[165 195 181  90] --> 195, 90
[ 79  83 158  68  96 166  55] --> 166, 55
[153  46  65  81 150 171] --> 171, 46
[ 95 142  62 138] --> 142, 62
[ 64 201 185 187  72  68] --> 201, 64
[180  91 165  61  56 167] --> 180, 56
[ 52  84 129 129 109 137 126] --> 137, 52
---
[[184 119 121 130]
 [178 123 119 138]
 [ 60 113 121 123]]: 178

[147  98 163 202 161 117  85]: 163

[[ 46 140 104 213]
 [ 54 147 102 204]
 [ 78 161  94 176]]: 204

[[149 103  95 141 140]
 [207 184 199  67  76]
 [133 125  98 168 155]]: 199

[120 126  53  99]: 120

[[138  99 183 199 111 139]
 [109  95 147 142 155 136]]: 183
---
76,77,176,81
216,207,49,209
195,195,63,194
-> 63

98,97,185,161,174,105
155,74,150,154,56,105
155,78,150,148,64,99
-> 150

190,184,126,73,118,120
169,184,126,130,130,185
129,161,164,119,194,172
-> 164

102,102,114,166
109,109,134,161
106,106,144,199
-> 144

212,204,56,209,63,51,60
66,63,185,69,193,185,187
196,183,74,188,75,66,82
-> 74

129,202,117,129,143,139,163
131,185,127,125,142,136,156
120,126,99,127,170,142,130
-> 99
---
[203, 194, 58, 195] → 58
[[77, 195, 193, 75, 56], [164, 81, 81, 166, 180], [177, 64, 64, 181, 199]] → 181
[197, 67, 69, 60, 194, 65, 201] → 65
[180, 174, 62, 140] → 62
[64, 61, 179, 62] → 179
[53, 44, 47, 56, 213] → 56
[173, 200, 151, 167, 175, 126, 76] → 126
[[104, 120, 112, 181, 148], [130, 131, 87, 100, 109], [121, 84, 51, 138, 113]] → 138
[85, 126, 51, 134, 101] → 134
[[122, 164, 88, 173], [176, 121, 51, 93]] → 51
---
171,191,125,110,201,150,143
97,84,196,116,134,146,190
: 110

128,83,192,120: 128

197,65,186,155
145,55,192,170
: 145

40,129,170,154,77,163,137
178,140,139,143,182,68,71
: 71

126,148,113,61: 126

127,66,61,92,95,209,133
90,197,121,186,154,55,110
: 66
---
124,119,191,177
134,126,82,61
-> 191, 177

120,136,120,136
46,213,44,210
119,138,118,137
-> 213, 210

93,127,132,106,199 -> 199, 132

175,102,106,165,39
98,147,108,148,163
-> 175, 165

170,199,205,193 -> 205, 199

216,125,130,204,140,153,89 -> 216, 204
---
78,109,123,126,128,116,122
56,56,177,201,162,87,150
74,98,125,139,129,115,127
--> 109

95,128,120,39,118 --> 128

159,183,59,121,171
96,71,199,135,83
--> 183

173,147,106,48,74,143,96
91,154,198,93,194,90,123
87,174,171,118,109,165,141
--> 147

116,155,143,193,100,126,186 --> 155

113,113,158,81,161
97,97,160,73,165
180,180,91,168,65
--> 113
---
126,150,110,129
175,65,178,74
126,142,113,134
→ 113

59,105,127,87,145,85,67
38,95,84,101,110,69,63
97,91,77,133,93,135,116
→ 135

104,128,122,64,121
105,128,122,66,121
152,128,134,191,135
→ 191

192,82,135,141,96
83,188,141,113,167
178,94,130,133,105
→ 133

146,107,138,131
195,54,193,155
146,96,160,158
→ 160

111,112,54,129,67,78,116
94,146,102,105,108,154,137
96,144,156,43,92,54,106
→ 54

154,166,174,57,177,90
116,124,131,132,111,170
176,118,131,78,114,142
→ 114
---
72,82,174,55,134
103,127,55,198,147
Answer: 55

119,44,82,57,91 Answer: 57

129,55,126,154,108 Answer: 154

151,69,158,208,119 Answer: 208

164,133,145,90,119
56,129,123,129,97
Answer: 90

101,128,121,56,120 Answer: 56

200,78,214,171,104 Answer: 171
---
121,109,117,117,193
123,118,109,109,193
116,95,131,131,193
gives 117

183,171,72,144,168,213 gives 168

128,64,86,104,208,51,70
172,196,154,56,59,67,65
185,175,98,129,64,194,127
gives 51

133,205,135,89,140,93,172 gives 93

137,73,143,183,199,83 gives 199

92,160,167,83
194,95,89,174
176,88,67,153
gives 167

47,121,134,127
81,72,154,100
gives 134

113,103,64,163,159,108,146 gives 108
---
array([[131, 159, 115, 147, 153, 184,  84],
       [123, 171, 145, 133, 121, 121,  78],
       [111, 144, 128, 159, 202, 141, 125]]) ans = 171

array([122,  95, 114, 215, 172]) ans = 122

array([ 93, 111, 106, 129, 200, 139, 107]) ans = 129

array([[141,  70, 106, 145],
       [ 96, 120, 117,  44],
       [111, 148, 114, 125]]) ans = 141

array([178, 157,  89, 199,  54]) ans = 157

array([[185, 141, 109,  85, 100, 130],
       [143, 109, 124, 102, 133, 109],
       [119, 133, 107,  40, 184,  98]]) ans = 143

array([136, 191, 116, 111, 108]) ans = 116

array([193, 118, 141, 110, 108, 159, 113]) ans = 141
---
116,149,155,168
65,60,43,177
125,100,92,105
ans = 155

93,135,182,147,182
47,78,147,121,147
121,74,142,112,142
ans = 147

126,135,131,121,132,112
214,96,106,119,114,115
120,154,139,105,140,70
ans = 132

138,106,153,137,130,93,112
141,121,130,125,128,147,70
185,135,96,112,155,109,202
ans = 93

108,108,124,122,148,120
147,148,132,131,111,139
121,204,209,174,182,74
ans = 148

182,159,48,149
146,133,104,135
118,152,132,122
ans = 48
---
Input:
78,101,89,126,118
160,164,127,128,115
194,126,98,136,135
Output: 98

Input:
97,49,94,186,123
98,72,150,179,145
98,71,150,178,144
Output: 150

Input:
94,177,181,166,99
86,159,155,165,96
57,191,167,182,77
Output: 167

Input:
125,134,116,126,122
126,55,84,132,145
173,114,190,143,85
Output: 190

Input:
136,78,156,134,65
116,124,176,121,131
130,119,139,119,44
Output: 139

Input:
106,128,110,152,146
122,138,123,143,132
197,174,203,40,54
Output: 203

Input:
171,214,121,157,104
129,154,97,161,167
134,148,145,84,80
Output: 145

Input:
203,102,170,80,122
174,79,71,136,148
195,135,160,59,107
Output: 160
